In the data rows, zero lies at 7.5, halfway between 7 and 8.
Some points, one per row:
tensor([10,  3, 10, 12,  1, 11,  8,  2,  9,  9,  6,  8,  6, 13, 15,  0])
tensor([12, 10,  3,  5, 10,  4,  7, 11,  6,  5, 12,  5,  5,  6,  7, 10])
tensor([ 8, 14,  7,  9,  9,  4,  7,  5,  6,  7,  7,  7,  7,  4, 12,  7])
tensor([ 7,  4,  9,  7,  8, 10, 12,  8,  8,  9, 11,  8, 13,  8,  8,  5])
tensor([13,  6,  6,  9,  8,  7, 13,  7,  5,  3, 10, 10, 12,  3,  9,  7])
tensor([10,  7,  8,  7,  8,  6,  7, 11, 11, 13, 11,  8,  7,  5,  8,  7])
tensor([ 9, 10,  5,  8,  7,  6,  7,  4,  9,  6, 10, 10, 10,  6, 12,  3])
tensor([ 2,  7,  5,  9,  7, 10,  7,  5,  4,  9,  9,  6, 11,  9,  9,  3])
tensor([ 5,  0,  5,  6, 11,  8, 14,  6,  5,  4,  7,  2,  9,  7,  9,  7])
tensor([10,  8, 10,  6, 12, 12, 11, 11,  8,  9,  8,  7,  8,  2,  5,  9])
tensor([10, 10,  7,  7,  8,  8,  6,  8, 10,  5,  8,  6,  8,  7,  8,  5])
tensor([ 9,  4,  7,  7,  8, 10,  9,  8,  3,  9,  5,  8,  8,  6,  7,  8])
tensor([ 7,  6,  6,  7,  8,  9,  9,  9,  6,  8, 10,  8, 10,  6,  8,  7])
tensor([ 1,  7,  9,  7,  7,  7,  4,  5, 12, 11,  5,  9,  4,  8,  9, 10])
tensor([ 6,  5,  9, 10,  7,  6,  7,  7,  9,  8,  7, 10,  6,  9,  9,  7])
tensor([6, 8, 7, 5, 9, 8, 7, 9, 7, 7, 8, 5, 6, 7, 9, 7])
tensor([13, 11,  6,  6,  8,  6,  8,  9,  4,  5,  7,  9,  5,  6,  7, 11])
tensor([12,  7, 11, 11,  5,  4,  9,  9,  9, 10,  4, 13,  5,  0, 15,  9])
tensor([ 2,  7,  6,  9,  9,  7,  7,  7,  9,  7,  6,  8,  7,  9, 12,  7])
tensor([ 6,  5,  7,  7,  6,  7,  7,  7,  5,  7,  6,  8, 10,  8,  2, 10])
tensor([ 8,  0,  6,  6, 10, 12, 14, 14,  2,  8,  9,  1, 10,  7,  5,  7])
tensor([ 7,  6, 10,  9,  9,  7, 10,  5,  6,  8,  7, 10,  7,  8,  4, 11])
tensor([ 3,  8,  8,  6,  8,  7,  8,  8, 10,  5,  5,  3,  5,  7,  7,  7])
tensor([ 9,  4,  9, 11,  6,  8,  7,  8,  9, 10,  7,  8,  8, 10,  7,  8])
tensor([ 9,  7,  7, 13, 11,  8, 13,  8,  1,  5,  9,  7,  7,  7,  4, 11])
tensor([11,  7,  7,  8,  7,  7,  5,  5,  8,  7,  6,  8,  6,  9,  8,  6])
tensor([ 8, 11,  5,  6,  8,  7,  6,  9,  7,  8, 11,  7, 10,  5,  7,  6])
tensor([11,  9,  2, 13,  2, 11,  7,  3,  0, 11,  6, 10, 10, 13,  3,  3])
tensor([ 7,  3, 10,  9,  7,  7, 10,  8,  9,  6,  5, 10,  5,  7,  8,  8])
tensor([7, 5, 7, 9, 8, 6, 7, 8, 7, 8, 7, 8, 7, 8, 8, 9])
tensor([ 9,  9,  6,  9, 10,  7,  7,  6,  7,  5,  7,  9,  8,  4,  8, 10])
tensor([ 7,  7, 10,  7,  5,  4,  5,  9,  9,  9,  5, 10,  7, 10,  9,  9])
16 more points follow, each with its number after it:
tensor([ 7,  2,  9,  8,  4,  7,  6,  9, 12,  7,  7,  7,  8, 10,  5,  5]) 0
tensor([11, 15,  7,  6,  7,  7,  2,  8, 12,  5,  9,  4,  2,  4,  7, 10]) 1
tensor([12,  8,  4,  7,  9,  8,  9,  7,  2,  5,  6,  2,  5,  4,  5,  8]) 2
tensor([10,  8,  5,  8,  9,  8, 12,  9,  5,  4,  9, 10,  5,  2,  8, 11]) 3
tensor([12, 10,  1,  7, 11,  6, 11, 11,  3,  4, 12,  8,  6,  3,  6, 10]) 4
tensor([ 9, 13,  7,  8,  7,  6,  5,  6, 11,  8, 11,  8,  6,  3,  5,  9]) 5
tensor([ 5,  4,  7,  6,  8,  7,  5,  7, 10,  6,  3,  7, 10, 12,  8,  3]) 6
tensor([9, 9, 8, 8, 7, 9, 7, 8, 7, 8, 8, 6, 8, 6, 6, 8]) 7
tensor([ 6,  8,  7,  7,  7,  6,  4,  8,  8,  8, 10,  7,  8, 11,  7,  8]) 8
tensor([10,  9,  6, 13,  9,  5, 11,  9,  5,  6,  8,  7,  6,  8,  6, 10]) 9
tensor([ 7,  8,  5,  8,  8,  6,  6,  8,  7,  7,  8,  5,  5, 10,  7,  8]) 10
tensor([10,  4,  4,  5, 11,  7, 15, 11,  0,  8, 13,  8,  8,  4,  9, 13]) 11
tensor([ 0, 10, 15,  1,  9,  7,  2,  8, 15,  8, 12, 10,  9,  7,  8,  6]) 12
tensor([10,  5,  5,  1, 10,  8, 15, 11,  5,  2, 10,  6,  9,  1, 13,  7]) 13
tensor([ 9, 10,  8, 11,  9,  9,  8,  6,  4,  8,  9,  6,  8,  8,  7,  7]) 14
tensor([ 9, 10,  7, 12, 10, 11, 11, 10,  6,  5,  7,  6,  4,  4, 10,  9]) 15
Which three of these numbered points are nearest to each point below by angle, seen from the average point of the first points? Their numbers follow each, nearest first.
tensor([ 9, 10,  4,  7, 10,  5,  7,  6,  4,  6, 11,  8,  7,  5,  8, 11]) > 4 3 11
tensor([ 7,  7,  7, 14, 12,  6, 11,  9,  3,  7,  7, 10,  7,  8,  7, 12]) > 9 15 3
tensor([11,  7,  6,  1,  7,  9,  7, 11,  5,  9,  9,  0,  2,  5,  7,  9]) > 2 1 7
tensor([13,  9,  7,  8,  7,  8, 12, 12,  5,  4,  7, 13,  6,  0, 10, 10]) > 3 4 15
tensor([14, 15,  8,  5,  7,  7,  4,  6, 10,  5,  8,  3,  3,  5,  7, 10]) > 1 5 7
tensor([10,  6,  9,  7,  8, 10, 12, 10,  2, 11,  8, 11,  9,  4,  6,  9]) > 11 3 4
tensor([ 8, 14,  9,  6,  4,  5,  3,  3, 10, 11, 13, 11, 10,  6,  5,  5]) > 5 12 8
tensor([ 9, 10,  8, 10,  5, 10,  7,  6,  8,  7,  1,  5,  7,  9,  2,  7]) > 7 2 14
tensor([10,  7,  7,  6, 11,  6, 11,  9,  5,  6,  8,  7,  5,  2,  7, 13]) > 3 4 11
tensor([ 8,  5,  6,  9,  8,  7,  8,  9,  6, 10, 10,  9,  7,  5, 10, 10]) > 11 3 4
tensor([ 3,  9, 11,  3,  7,  9,  4,  8, 14, 11, 10,  9, 11,  4, 12,  6]) > 12 5 8
tensor([ 0,  5, 13,  3,  9,  7,  1,  9, 15,  8, 13,  7,  8,  7, 10,  6]) > 12 8 0
tensor([ 8,  5,  5,  7, 10,  9, 11, 11,  6,  4,  7,  8,  8,  4, 10,  7]) > 13 3 11
tensor([ 6,  4,  5,  8,  7,  6,  7,  6,  6,  8,  6,  9, 10, 10,  7,  6]) > 6 0 8
tensor([ 3, 10, 10,  5,  8,  8,  6,  9, 14,  8, 10,  9, 11,  7,  9,  5]) > 12 8 6
tensor([ 9, 10,  3,  8,  9,  6,  7,  5,  3,  7, 14, 11,  9,  6,  4,  6]) > 4 5 14
tensor([ 9,  7, 10,  8,  5,  6, 11,  6, 10,  8,  4, 13,  5,  4, 11,  6]) > 3 12 5
tensor([ 5,  7,  7,  7,  5,  7,  5,  8,  6, 10,  6,  6,  9, 11,  3,  8]) > 8 10 0
tensor([ 5,  6,  5,  4,  5,  8,  4,  8, 10,  6,  8,  7,  9, 12,  7,  8]) > 8 6 0
tensor([ 6, 10,  7, 11, 12,  5, 10,  7,  6,  5, 10,  9,  5,  4, 10, 10]) > 3 15 9
tensor([ 4, 11, 12,  4,  7,  6,  3,  7, 12, 10,  5,  7,  6,  7,  8,  5]) > 12 1 8
tensor([ 8, 15,  9,  5,  8, 11,  2, 14, 15,  3,  7,  4,  7,  9,  9,  8]) > 1 12 7
tensor([11,  9,  8,  6, 10,  8,  8,  8,  9,  5,  7,  4,  3,  5,  6, 10]) > 1 2 7
tensor([ 6,  4,  9,  7,  4,  7,  7,  8, 10,  7,  6,  4,  7, 10,  5,  6]) > 0 6 8
tensor([ 8,  6,  4,  5,  5,  6,  2,  8, 10,  6,  7,  6, 11,  8,  5, 10]) > 8 0 6
tensor([ 8, 11,  9,  8,  6,  8,  5,  7, 10,  7,  4,  6,  6, 10,  9, 10]) > 1 10 8
tensor([ 8,  9,  5,  9,  7,  9,  9,  7,  3,  9, 10,  8, 12, 10,  8,  6]) > 14 11 8
tensor([ 7,  4, 10,  9,  7,  8,  8,  9,  8,  6,  6,  7,  7,  8,  5, 10]) > 0 6 9
tensor([ 8,  5,  7,  8,  7,  8, 11,  6,  3, 10,  9, 10,  9,  4,  6,  8]) > 11 3 4
tensor([10, 12, 10,  8,  5,  9,  2,  7, 11,  6,  1,  3,  5, 11,  8,  9]) > 1 7 10
tensor([ 9,  6,  8,  9,  7,  7,  7, 12,  7,  5,  9,  6, 12,  7, 15,  5]) > 13 6 15
tensor([ 7, 12,  6,  8,  6,  5,  4, 11, 10,  4,  9,  2,  3, 11,  6,  6]) > 10 1 8
tensor([ 9,  4,  8,  9,  9, 11, 10,  7,  2,  4,  7,  6,  9,  9,  4,  8]) > 2 14 11
tensor([12, 10,  6, 14, 13, 12, 12,  6,  3,  2,  8,  4,  8, 11,  6,  3]) > 14 9 15
tensor([ 9,  7,  8,  7,  9, 10, 10,  6,  5,  8, 10,  5,  8, 10,  4,  7]) > 14 7 2
tensor([10,  6,  4, 10,  7,  3,  3,  8,  2,  8, 10,  7, 12, 14,  5,  8]) > 8 10 14
tensor([ 5,  3,  9, 10,  9,  8, 13,  9,  3,  7, 10,  6,  8,  7,  5,  8]) > 11 9 13
tensor([ 6,  7,  8, 15,  6,  7,  7,  3,  4,  9,  6,  7,  4, 12,  8,  7]) > 14 10 9
tensor([10,  7,  7,  5,  7,  5,  4, 10,  8,  9,  6,  8,  9, 10,  6,  7]) > 8 6 0
tensor([ 7,  9,  8,  6, 11,  7, 10,  6,  5,  7,  8,  6,  4,  5,  9,  5]) > 2 13 15
tensor([ 7,  3,  5,  4,  9, 12,  9,  5,  7,  8,  9, 10, 10, 11, 10,  3]) > 6 13 0
tensor([ 8,  4, 10, 13,  5,  6,  7,  9,  8, 10,  7,  9,  6, 13,  5,  8]) > 0 8 9
tensor([ 4,  8,  2,  7,  7,  5,  4,  5,  4,  8, 12,  6, 10,  9,  6, 10]) > 8 10 5
tensor([ 6,  6,  8,  9,  8,  9, 10,  7,  7,  8,  7, 11, 10,  6,  8,  9]) > 3 11 12
tensor([ 9, 13,  4,  4,  6, 10,  2, 10,  9,  9,  7,  4, 13,  7,  6,  7]) > 7 1 8
tensor([ 8, 10,  6, 10,  7,  6,  5,  8,  9, 10, 11, 10, 11,  5,  8,  5]) > 5 12 8
tensor([ 7,  6,  7,  9,  7, 10, 11,  9,  5,  7,  6, 12, 10,  7,  9,  7]) > 3 11 13
tensor([ 8,  6, 10,  9,  8,  8, 10,  7, 10,  6,  7,  9,  7,  5,  8,  8]) > 3 15 12
tensor([ 7,  5, 10, 11,  6,  9,  9,  8, 11, 12,  6,  8,  9, 14,  6,  8]) > 0 6 8
tensor([ 9,  1,  5, 11,  9,  5, 11, 12,  4,  8, 15,  9, 10, 13,  6, 12]) > 11 9 4
tensor([ 4,  6,  8,  6,  5,  8,  7,  4, 10, 11,  4,  8,  9, 10, 11,  6]) > 6 12 0
tensor([ 9, 12,  7,  7,  8, 10,  6, 10,  9,  9,  5,  4,  8,  5,  7,  9]) > 7 1 5
tensor([11, 10,  4, 10,  7,  4,  9,  7,  5,  5, 11,  9,  7,  5,  8, 10]) > 4 3 9
tensor([ 9, 10, 10, 13,  9,  5, 12,  6,  3,  7,  8, 10,  7,  7,  1, 11]) > 9 14 3
tensor([ 7,  5,  5,  4,  8,  8,  4, 10,  6,  8, 10,  9,  8,  9, 13,  8]) > 8 12 13
tensor([ 5,  6,  5,  5, 13,  7,  9, 10,  6,  8,  8,  9,  8,  7,  8,  9]) > 11 4 13
tensor([ 5,  5,  9,  8, 10,  9, 10,  8,  3,  6,  5,  5,  7,  9,  8,  9]) > 2 15 11
tensor([ 5,  8, 13,  8,  9, 11, 13,  5,  8,  6,  4,  7,  5,  6,  8, 12]) > 15 3 12
tensor([7, 7, 9, 9, 8, 8, 8, 8, 8, 8, 8, 9, 8, 7, 8, 7]) > 12 0 5
tensor([15, 15,  3, 11,  4,  2,  0,  0, 11, 11,  9, 10,  6,  4,  5,  5]) > 5 1 7
tensor([ 0, 14, 12,  6,  4, 10,  5,  4, 15, 10,  4,  8,  9,  7, 10,  7]) > 12 5 6
tensor([12, 13, 11,  9,  0,  5,  0,  9, 11, 15,  3, 11,  7, 14,  7,  8]) > 8 0 1
tensor([ 3,  5, 13,  5,  9, 10,  6, 11, 13,  9,  5,  9,  6,  3,  8,  5]) > 12 0 6
tensor([ 8, 10, 10, 10,  8,  2, 14,  4,  2,  9,  8, 13,  5,  8,  6,  9]) > 9 3 14
tensor([ 3,  4, 11,  7, 11,  3, 11,  9, 11, 10, 10,  8,  6,  6,  8,  9]) > 12 0 11
tensor([ 7,  7, 13,  9,  8,  9,  8,  7,  5,  8,  7,  8,  6,  8,  8,  7]) > 14 12 15
tensor([ 6,  9,  8,  2,  7,  8,  3,  3,  9, 14, 11,  4,  7,  9,  2,  7]) > 8 12 7
tensor([8, 8, 7, 9, 7, 7, 9, 7, 8, 8, 9, 7, 7, 6, 8, 8]) > 5 1 9
tensor([ 0, 10, 10,  3,  6,  5,  2,  7, 14,  6,  9,  4,  6,  8,  8,  6]) > 12 8 1
tensor([ 7,  7, 10,  9,  8,  7,  9,  8,  8,  7,  8,  9,  8,  7,  8,  7]) > 12 0 5
tensor([ 7, 14,  6,  8,  5,  8,  5,  7,  9,  8,  4,  1,  4,  7, 10,  7]) > 1 10 7
tensor([ 6,  3,  9, 13,  7,  6,  9,  8,  9, 10,  5,  7,  7, 14,  6,  9]) > 0 6 8
tensor([ 6, 11,  7,  5,  7,  9,  5,  6,  8,  6,  4,  4,  4,  7, 10,  7]) > 1 10 7
tensor([ 7, 10,  7,  8,  6,  6,  6, 10,  8,  6,  5,  9,  7,  5, 10,  9]) > 1 5 15
